[[-3.49 -1.54  3.96 -1.70]
 [-3.47  0.64 -5.69 -8.57]
 [-3.47 -2.61  4.64 -5.60]
 [-3.44 -0.15 -2.41 -4.44]]
->
[[-3.44 -0.15 -2.41 -4.44]
 [-3.47 -2.61  4.64 -5.60]
 [-3.47  0.64 -5.69 -8.57]
 [-3.49 -1.54  3.96 -1.70]]

[[-2.67 -1.35 -8.68 -0.02 -1.33  0.48  7.66  3.53]
 [-5.26  3.02 -0.28 -0.04  0.48  2.23  1.45 -1.95]
 [-1.45 -4.79  0.94 -3.60  0.83  1.32  0.66  3.79]
 [-4.87  4.08  4.34 -1.18  0.26 -1.56 -2.58  1.57]
 [ 4.43  6.66 -1.43  2.69  2.03 -0.31 -0.40 -4.55]
 [-2.19  2.25 -4.63 -2.70 -2.24 -3.01  2.09  4.50]
 [ 0.72  1.88 -2.17  0.24  0.76 -3.27  4.70  5.46]]
->
[[ 0.72  1.88 -2.17  0.24  0.76 -3.27  4.70  5.46]
 [-2.19  2.25 -4.63 -2.70 -2.24 -3.01  2.09  4.50]
 [ 4.43  6.66 -1.43  2.69  2.03 -0.31 -0.40 -4.55]
 [-4.87  4.08  4.34 -1.18  0.26 -1.56 -2.58  1.57]
 [-1.45 -4.79  0.94 -3.60  0.83  1.32  0.66  3.79]
 [-5.26  3.02 -0.28 -0.04  0.48  2.23  1.45 -1.95]
 [-2.67 -1.35 -8.68 -0.02 -1.33  0.48  7.66  3.53]]

[[-0.69  7.75]
 [ 0.20 -6.65]]
->
[[ 0.20 -6.65]
 [-0.69  7.75]]

[[-3.29  4.81  5.60 -3.13  2.77 -0.66 -0.34]
 [-5.74 -1.01  0.94 -4.39 -0.89  3.79 -5.50]
 [-3.86 -4.24  2.00 -2.32 -0.14  0.27  7.33]
 [ 3.46 -1.28 -2.46  2.41  7.51 -1.40 -3.64]
 [-3.96  6.33 -6.42 -1.38  1.95 -0.60  3.55]
 [ 3.37 -0.78  0.82 -1.19 -8.70  3.33  3.68]
 [-1.98  0.05  3.41 -2.67 -3.87  0.94 -5.09]
 [-7.88 -1.43 -3.30  1.35 -0.40  3.33 -3.56]
 [-3.75 -0.79  5.74  5.86 -2.38 -4.43  1.07]]
->
[[-3.75 -0.79  5.74  5.86 -2.38 -4.43  1.07]
 [-7.88 -1.43 -3.30  1.35 -0.40  3.33 -3.56]
 [-1.98  0.05  3.41 -2.67 -3.87  0.94 -5.09]
 [ 3.37 -0.78  0.82 -1.19 -8.70  3.33  3.68]
 [-3.96  6.33 -6.42 -1.38  1.95 -0.60  3.55]
 [ 3.46 -1.28 -2.46  2.41  7.51 -1.40 -3.64]
 [-3.86 -4.24  2.00 -2.32 -0.14  0.27  7.33]
 [-5.74 -1.01  0.94 -4.39 -0.89  3.79 -5.50]
 [-3.29  4.81  5.60 -3.13  2.77 -0.66 -0.34]]

[[-2.51  0.45 -3.36 -0.24  1.41 -2.02 -1.24  0.70 -1.91  1.15]
 [-4.83  1.09 -1.79  6.31  3.04 -1.78  4.47 -4.53 -8.93  0.64]
 [-3.38  1.00 -3.11  2.28  2.80 -3.14  0.56 -1.78 -4.49  0.36]
 [ 0.48 -1.21 -1.79 -3.25 -1.66 -2.08 -0.94 -0.05  0.66  0.97]]
->
[[ 0.48 -1.21 -1.79 -3.25 -1.66 -2.08 -0.94 -0.05  0.66  0.97]
 [-3.38  1.00 -3.11  2.28  2.80 -3.14  0.56 -1.78 -4.49  0.36]
 [-4.83  1.09 -1.79  6.31  3.04 -1.78  4.47 -4.53 -8.93  0.64]
 [-2.51  0.45 -3.36 -0.24  1.41 -2.02 -1.24  0.70 -1.91  1.15]]

[[ 5.33  3.75  0.71  3.36 -0.95 -0.16  1.99  0.96]
 [-0.19  1.66 -2.71  2.24 -1.41  0.48  3.90  0.71]
 [-0.55  0.86  4.13 -7.23  1.68  2.34  5.09 -1.66]
 [-2.13  3.50 -2.23 -2.40 -0.11 -3.16  1.88 -1.14]]
->
[[-2.13  3.50 -2.23 -2.40 -0.11 -3.16  1.88 -1.14]
 [-0.55  0.86  4.13 -7.23  1.68  2.34  5.09 -1.66]
 [-0.19  1.66 -2.71  2.24 -1.41  0.48  3.90  0.71]
 [ 5.33  3.75  0.71  3.36 -0.95 -0.16  1.99  0.96]]

[[-5.54 -2.82  5.29  5.81  1.61  2.91  2.41  1.72]
 [ 0.36  0.28 -2.18 -4.32 -1.50  7.09 -2.22  3.87]
 [ 1.27 -3.38  3.84  2.23  2.30  0.24 -4.18 -3.04]
 [-1.57  4.21 -5.06 -2.88 -2.93 -0.40  5.35  3.82]
 [-6.72  7.91 -0.49 -6.32  4.17 -0.93 -1.20 -3.35]
 [ 0.27  0.20 -1.43 -2.87 -0.93  4.60 -1.48  2.43]]
->
[[ 0.27  0.20 -1.43 -2.87 -0.93  4.60 -1.48  2.43]
 [-6.72  7.91 -0.49 -6.32  4.17 -0.93 -1.20 -3.35]
 [-1.57  4.21 -5.06 -2.88 -2.93 -0.40  5.35  3.82]
 [ 1.27 -3.38  3.84  2.23  2.30  0.24 -4.18 -3.04]
 [ 0.36  0.28 -2.18 -4.32 -1.50  7.09 -2.22  3.87]
 [-5.54 -2.82  5.29  5.81  1.61  2.91  2.41  1.72]]

[[ 0.80  0.49 -1.23 -2.99 -5.62  4.52 -0.02  0.42 -2.29  0.03  2.98 -3.49]
 [ 0.80  0.49 -1.23 -2.99 -5.62  4.52 -0.02  0.42  1.57  0.03  2.98 -3.49]
 [-3.05  4.34 -5.08  0.87 -5.62  0.66 -3.88  0.42 -2.29  0.03  6.84 -3.49]]
->
[[-3.05  4.34 -5.08  0.87 -5.62  0.66 -3.88  0.42 -2.29  0.03  6.84 -3.49]
 [ 0.80  0.49 -1.23 -2.99 -5.62  4.52 -0.02  0.42  1.57  0.03  2.98 -3.49]
 [ 0.80  0.49 -1.23 -2.99 -5.62  4.52 -0.02  0.42 -2.29  0.03  2.98 -3.49]]
